One turning vector, and how many steps it has turned:
The counts run from 0 to 487.
[ 20 -11  28  -7 -50  12 -14  -7 -19  31 -12  17  36   6  14  -3  -3 -30
   0 -10  -2   4 -15 -11 -15 -11  -1  11  17  18  24  25   0   6   0 -17]
383
[ 31 -10  10 -18 -37  -8  10 -29  15   9   3  -4  35 -16   4  -6   2 -12
 -11 -31   4  -9  27 -22   9  -8 -18 -17 -21  11  14  25   4 -44  -9  -3]
78
[ 37   7  24   4 -23  -6   8 -22  15   4  18   2   7  17  25  21  -5 -29
 -35  -5 -15  -8  19   6  21  14  13  14 -21  15  21  18 -13 -19 -29   4]
83
[ 10  -4   4  -4  -4  -5  14   1  -3  19  -2  12   7  29  -2  -4  -1 -52
 -15 -29  17 -11   7   6  16  25   4  34  -8  16  33  26  15  -2 -11  39]
439
[ 40  17 -13  16 -13  -7  13 -41  20   4  36  -1   1  18   7  11  -2 -34
 -24  -8  14  -7  30  -7  22  18  26   8 -15  20  11  13   0 -18 -10   7]
268
[ 23  21  20  -8  -4 -24  -2  -5  -2   4  -7 -24  10   1  -4   7  10 -16
  -1   8 -14   9  30 -25   8 -24 -17  -4 -29  14 -31  35 -11  13   2 -42]
368
[  6  -2   0  -5 -14 -30  19 -33  -2   8   3  -6  44  -1 -26  -4  -5 -30
   7 -36  14 -19  10 -26   2 -13  -9  13 -11   9  10  36  18 -22  15   0]
250
[ 20   3  38 -23 -17 -12  -6  11  15  13  -8   9  34  15  -2   9  16 -29
 -33 -30  -4  -4  16   3  25   9  -9 -15 -18   8  25  24   9 -21   9   1]
80
[ 42  23   6   9 -18 -37  -3  -6  -8   9  16  20   3  -1   4   8  -8 -24
 -23 -20 -20  19  15 -11  14  -8  10   2   1   8  -2  40 -24   5 -36  27]
40
[ -1  -1   7 -18  -8   8  -4  35 -11  31 -27  -2  -4  15 -32  -3  11 -34
   3  -7  19   0   5 -34  20 -17 -25   9  -9  19  -1  31  27   2  21 -22]
154
[ 20  12  11   3 -32  -7 -26 -21   6  23  23   2  35   8  15 -32  16 -49
   6   2  21  -8  15  -4  -7  -6  21  22   3  19   9  16 -14  -6 -18 -14]
416
[  9   8  36   2 -23 -36 -13   0   6  17  10  -1  36  13  -1  -7  15 -30
  11 -17 -12  -2 -14  -6  28 -24   8  21  13   3  11  34  -9  -6 -21  -1]
60
[ 19  11  29 -18 -29   0 -15  -5  31  17  26 -10  23   7  10 -12  27 -29
 -15  -5  12  -6  24  -3  13   1  14 -11 -15  20  13  15  -9 -32  -9 -26]
91
[  7   5  39   0 -19 -35 -28   6  -2  25   0   5  31   5  -2 -10   2 -40
  -1  11 -12  13   2  -6  10 -14  -5  26   0  15  -1  36 -25   8 -25 -17]
373
[  4  -9   6  -3 -13 -20   7  10 -12  11  -6  -4  -6  -8 -32  10  -5 -19
  22  -6   1   4  16 -43  23 -25 -31  23 -13   3 -17  40  14  -8  -7 -21]
336
[ 15   0   6  11  -6  -1  -7  -9   3  18  14  27   0  27   1   2  -6 -32
 -22   3  15  10  33  -3  31  21 -14  36 -13  24  17  25  18 -12 -10  34]
126
[ 28  15 -12  21  -8   7  10 -32   2   7  46  -8   1   4 -15   5   8 -31
   4  -3  19  -8  24 -34   8   5  31  32  -3   1  -6  15  10 -20  -4 -20]
280
[ 22   0  16  -3  -9 -11  22 -17 -26   1 -40 -13  24  27  -3  22  -9 -30
 -13 -21  -7   4   8 -20  -3  -4 -19   6 -15  13   6  33  16  14  12  -9]
389
[  4  -1  10  -3 -12 -24  31 -31   0  -2  -5 -15  35  14 -31  15 -17 -38
  -5 -24   3 -18   9 -16   6  -8  -2  25 -17   8   7  31  22 -14   8 -12]
249
[ 30  14 -11   8  -1  13   0 -19   0  11  22 -12 -14   8   2  -6  12 -27
  11  17  20   9  44 -38  13  -5  -7  12 -15  19 -22  12   2   4   5 -19]
140
[ -9  -7  20  -3 -16 -10  -1   0 -12  24   3   6  33  30  -7 -17   7 -50
   8 -19  21  -9  -6  -3   2   5  15  47   7  12  16  27  17  -9 -10  12]
427
[ 15   6   8  17  -3 -16  13 -36  -1  11  21  -9  50  37  -5  10  19 -29
   2 -28  11   4 -16 -13  30  -8  14  18  30   4  15  32   6  15   9   5]
246
[ 17  22   4  11   1  -8  -1  18  -3   9  22 -10 -29  12 -20  18 -11 -28
  -1   9  -8   7  34 -35  29  -7   2  36 -25   2 -27  29   5   4 -24 -20]
323
[ 20  -4  16  11  -6 -28  27 -25 -16   5   0 -16  24  14 -16  24  -6 -31
   4 -29 -23  -1  -3 -28  15  -5   9  38 -12  -9  -4  41  15  -2 -15  -5]
64
[  4  -4  32 -19 -11 -23  -8   8  -8  19 -32 -17  41  13 -14  -2  12 -29
   5  -9   3   4  -1 -20   3 -25 -26   2  -7  15  -1  34   1   0  10 -29]
381
[  9   4  20  -8 -16 -14 -28 -16  -8  22  11  11  39   4  -5 -31  14 -51
   1  -7  12   0  26 -10 -25  14  24  27  -6   9   6  17   3 -17  -9  -5]
415
[ 12  -7  16 -15 -34 -22 -10  11  -6  25 -11  23  12 -19 -12  -1  -7  -9
   8 -17   3  10  21 -25  23 -18 -46 -13 -13  16   2  42   0 -13 -10  10]
349
[ 36   2  -4  14 -14   7  -5 -31   5  17  28  12  -7  12  15  -1   3 -26
  -9  12  20  15  39 -18  37  16 -22  16 -13  22   6  18   7 -13 -17  27]
127
[ 14   3   2 -16 -22   7  -1 -17  -3  22  -1 -12  35   9  -6 -27  31 -33
  22 -22  31  -9   7 -28  -3  -9   7   6   1  17   7  19  15 -13  18 -23]
424
[ 31  17  24  -5 -27 -10 -39   2  -1  24  17  20  21  -2  16  -8  10 -15
  -9   1  -6  19  25 -12  10 -11 -12 -18   6  24  -4  31 -25   6 -23  -6]
362
[ 42  12 -11  13 -15  22  25 -11   7  11  15 -12 -25  24   4  18  10 -16
  -7 -20  17  -7  15 -28  47  -7 -12   1  -4  18  13  17  15 -10   0  10]
301
[ 24  16  -4  13 -14 -29  32   8 -16   7 -19 -17  -6   2 -30  11 -24 -31
  10 -18   0 -14   2 -30  16 -35 -18  15 -24   6  -5  35   0   1  -7 -17]
22
[ 30  14   0 -10 -50   2  15  34 -17  20 -27   4   2  -2 -14   4   1 -22
  -3 -35   0  -1 -16 -19   5 -31  -7 -18   1  18  24  30  -7  -9   4 -21]
25
[ 40  27  19  -9 -35 -14  -3  33  -1  14 -11  13  -1  12   6   7   4 -31
 -44 -29 -21   4   6   2   4  -4   9 -15 -12  10  20  26 -14   2 -21   0]
38
[ 44  19   5 -11 -15   2  -6 -28  -3  10   4 -18  28  10   3 -17  34 -28
   1 -14  20  -1  36 -27 -18   1  12 -11 -13  17 -15  18   5   6  21 -31]
412
[  9  11   9 -13   0 -31   2   9 -15  17 -17  -3  24  -2 -16  -6  10 -28
  29 -25   4   2  12 -36   6 -33 -20  -3  -2   9 -27  44  -1  24  -4 -21]
196
[ -4  -5 -19  -8   3  -3  30   8 -13  14  -4   5 -13   7 -35  17 -13 -35
  12 -27  10  -7  16 -38  20  -2 -12  23 -13   0  -4  38  23  -1   2  -5]
476
[ 16  24  17 -32 -19 -36  -7  12  17  11 -17   0  35   8  -3  -9  -3 -37
 -16 -24   4 -12  27  10   4 -14 -13 -19 -18  26  12  30 -19  -3 -12  -7]
220
[ -8  -9  35 -11 -13  -8 -15  -2   6  19  14   5  35  10 -21 -14   5 -46
   2  -5   4  -2  20 -17   5  11  10  33 -18  -3   1  24  19 -42   1 -25]
101
